One vector is turned by the same rotation once a step. Each row is the vector after some number of steps, and that number follows the row.
The counts run from 0 to 744.
[-14  -2  -5  27   9   2   3 -48  58 -41  17  15  38  34   1  12 -36   5
 -32  31 -12  -4  35 -18  27   6  23  23  -3  32  -5 -36 -16] | 308
[-41  -4  13   0  40 -34 -10 -26  13  33  39  47 -22  14  16   4 -56 -12
 -49 -10 -13  48 -13 -39  24   3 -15  -3  20 -42  25 -32   5] | 242
[ -1   0 -14  16  71  -6  30 -64  35  27  -7  28 -30 -13   5 -12 -28 -25
   7  -8  11   1  -6  -6 -42 -10   9 -14 -50 -14  12 -21 -25] | 368
[-14 -16  20   8  -2  40  27 -25  27   1  42   9  13  52  13  26   1 -13
  38  -4  30   1 -11 -29  56  -8  31  21 -14  -3  26 -59   5] | 178
[ 32  14  42 -17  -1  18  40  17  -2  52  54  32   2  57  -4  31 -36  -6
   9  -9   5  -6 -11 -58   0  14  10  10  -9  24  45 -24   1] | 286
[ -6 -12 -34  59  34 -23  -6 -66  37  34  15 -19  40  23  10  17 -44  24
 -16  -7 -16   7   3 -10  37   7  18  24 -12  41 -17 -20   6] | 147
[ -8  15 -14 -20  58  -5  23 -23 -17 -14  25  36 -16  26  60   3  18  11
 -42  30   7 -29  19 -24 -14 -15 -20   5  -1 -48  28   9 -31] | 443
[-28  -3 -34  32  17 -30  -9  -9  50  31  10  18  12  18  20 -23  45  30
 -30  -9 -26 -55  17 -11 -11 -16  -6 -10 -10 -50   2 -28 -25] | 174
[ -6 -22  -3 -16  40 -30   7 -10 -11  18  16  28  38  21  20  46  -5 -27
  -2  34 -15 -73  35   6  -4   1   4  -3 -50 -33  10 -47  -9] | 193
[-12  16 -18  31  35  21  -5 -67   9  14  15   4  14  46  13   5 -39  31
 -18  15 -16  11  -9 -33  45  16  -2  51  13  12 -30  -7   8] | 254
[-47  12   1   5  29 -78  13 -17  -7  -8  37  19  -3  -5  30  39 -24 -28
 -31  20 -28 -19 -18 -48  24 -13  -2  -4 -28  -8 -27   1 -16] | 96
[-63 -40  -7 -27  11 -27  -3 -50  39  14  14  45 -11  31  42 -17   5 -18
   9  19  45 -14 -18 -24  28 -24   3  -1 -10 -11 -13  38  -5] | 731
[ 18   5  -6  40  20 -31  11   8  -6  -6  21  50 -13  53  11   6 -23  67
 -11 -36 -16   5  15  -8 -15  -7  18  -5 -24  42   0 -41 -43] | 435
[  1  -3  39   4  -1  36  36 -17  26   2  41   3   8  62  11  25 -18 -30
  29  -9  17 -20 -15 -40  26 -11  22  43 -18  15  35 -51   9] | 179
[-10 -46 -30 -10  26 -33  -8 -37  58  64 -30  33  11  22  20 -35 -18  -1
  26 -20   6 -35  12   1   7   0  -5  19 -20 -13 -13 -23  11] | 118
[-29  25 -17  21   8 -40  -3  -6  14 -12  41  50 -41  36  33 -15  -7  47
 -27  -1 -26 -32   8 -24  -6  -1  13 -28   5  41   2  23 -54] | 346
[ 30 -17  -5  -9  -9  16  31 -10  53   6  53  25  33  34  39  32   1  28
  16  30  20 -10  57  -3  31   9  22  16   5  26  25 -41  -9] | 683
[-28   0  17 -27  18 -39  23   6   1 -22  57  34 -24  22  53   7 -25   5
  -5  11 -30 -36  19 -49  21  -3  -7   5  15  28 -15  33  10] | 257
[-53  -3   5  57   4  -7  -7 -28  31  35  20   4  -9  11 -10 -19 -24  14
 -16 -30 -27 -69 -11 -17  -1   3  35 -14 -43  23   6 -19 -17] | 1
[ -8 -44   1  13  17  -8  30  -6  44  45  17  28  -8  15  11  13  -7  10
  27 -37  33  17   5  12   1 -20  24   8 -36 -32  30 -77 -11] | 553
[ 14  -1   1  16  -4  15 -11 -52  25  44  -5   1  38  80  14  14  -9 -16
  -4  32   9 -30   7 -38  -3  -5  14  22 -23  -5 -30  14  -2] | 557
[ -7  -9   4 -16  -3 -39  26 -21  16 -30  44  21 -12  13  35   9 -19 -38
  -3 -26 -16 -38  33  -6   8 -42  52  -4 -45  20   9   2  10] | 365
[ -8  17  32  28  42 -38  15  -4 -13  25  25  37 -32  33  -7  35 -47  20
  -3 -34 -23  30  10 -36 -26 -21 -11  11 -41  17 -33 -10 -24] | 329
[  2   2 -38  17  16 -50   7 -18  76  47 -13  37   8  -3  19 -26  33  15
 -29   1 -13 -51   5 -40 -17 -11  -2 -11 -12 -39   2  -7 -20] | 173
[-28   7 -20  13  24  14  10  -6  39  61  44  16 -29   6  33 -24  21  32
  -1 -25 -13 -34  13 -31  23  18 -26   4   6 -53  29 -28   3] | 680
[-30  30  -2  26 -11  -4   6  -8  44  42  27  44 -34  24 -32  -3  -1  13
 -19  -3  -2 -19 -14 -35 -23  14   8  43   3 -40  20 -27 -58] | 358
[ -4   3   5  32  -3  16  -7 -36  61 -15  23  10  25  55  10 -13 -26  14
 -46  12   6   7  56 -14  13   4  15  19  12  23   8 -22 -24] | 307
[  1   3  -4  27  -1  37   5 -36  44  35  48 -12  22  35  18  18  -8  52
 -34 -16 -35   6  10 -26  34   6  16  35  18  -1 -31 -10  22] | 361
[ -4 -31   7  -1 -20 -42  21 -20  13  40  55  20   6  41  12   3 -30 -15
  14 -52  20  26  20 -10  -2 -60  29  33 -18  42  -2   5  -7] | 276
[-41 -11   5  23  52  -5  -4 -30  -2  21  36   1  -7  18  46  25  16  -1
  -2  41   0 -39  11   1  -2   8 -37   0 -18 -72  12 -21 -40] | 282
[-31 -30  10 -39  11 -20  11   9  25  53  32  49   6  16  27  17 -26  33
   2   1 -13 -18  -1 -31  50  12   4  -2   0 -20   2 -30  35] | 535
[ 25  12  -2  24  30   1   6 -28 -27  56   4   4  31  69   7  50   3  14
  21   3  -2   0   5 -18   0  -4  -5  47 -34 -38 -25 -43 -20] | 50
[-39  14 -13  11  40 -22  14  -3  51  56  23  44 -32 -15  12 -24  14  34
  -5  -4  -7 -38 -24 -47  13  17 -19   0   6 -38  30 -23   1] | 679
[ 56  33  19   0  -3 -10  -4  -5  14  50  32  37  22  53 -13  -3 -24   0
 -11 -22 -50 -31  45 -34 -13   7  28  -3 -23  12 -13  -7   6] | 288
[  0  32   8  20   5  -6  13 -38  32   9  20  37 -28  30 -18   5 -52 -16
 -27 -38 -30  33  18 -25 -31  11  14  60  -1 -24 -24 -16 -45] | 38
[ 24   0  11  -9  47  -5  28 -34   6 -13  26  39 -21  36  17  14 -79 -24
 -21  -6 -19  45  17 -25 -21  35  -7   1   3  13  26 -28 -23] | 618
[-21  -9 -11  -8  16 -43  -4 -29  68  14  -2  43   7  11  10 -32 -36   6
 -52 -21 -35 -18  13 -37   8  -5   8  -2 -12  -1 -21  -6  19] | 493
[ -3 -49 -12  11  11  -7  -1 -22  21  62   7  -6  10  29  18  15  -3 -20
  32  -7  -8 -64  36  32 -39  18   9  14 -31 -37   9 -36 -28] | 699
[ 15  32   8  21  31 -26  32 -16 -21 -11  20  30 -32  48  15  39 -33  11
 -12 -19 -21  32 -11 -39 -36 -29   7  12 -36   7 -16 -25 -50] | 328
[ 16  24  19 -13  -7  -1   2  -7  41  36 -10  41  13  67 -31   9 -16 -16
 -11   1 -16   1  32 -44 -31   1  -2  43 -12 -39 -27 -29 -14] | 502
[ -5 -23  -6   9 -11  30  14 -19  47   2  56 -14  19  42  47  23 -23  44
 -27 -12 -26 -13  10 -33  29   0  17   2   9  31 -25 -12  15] | 362
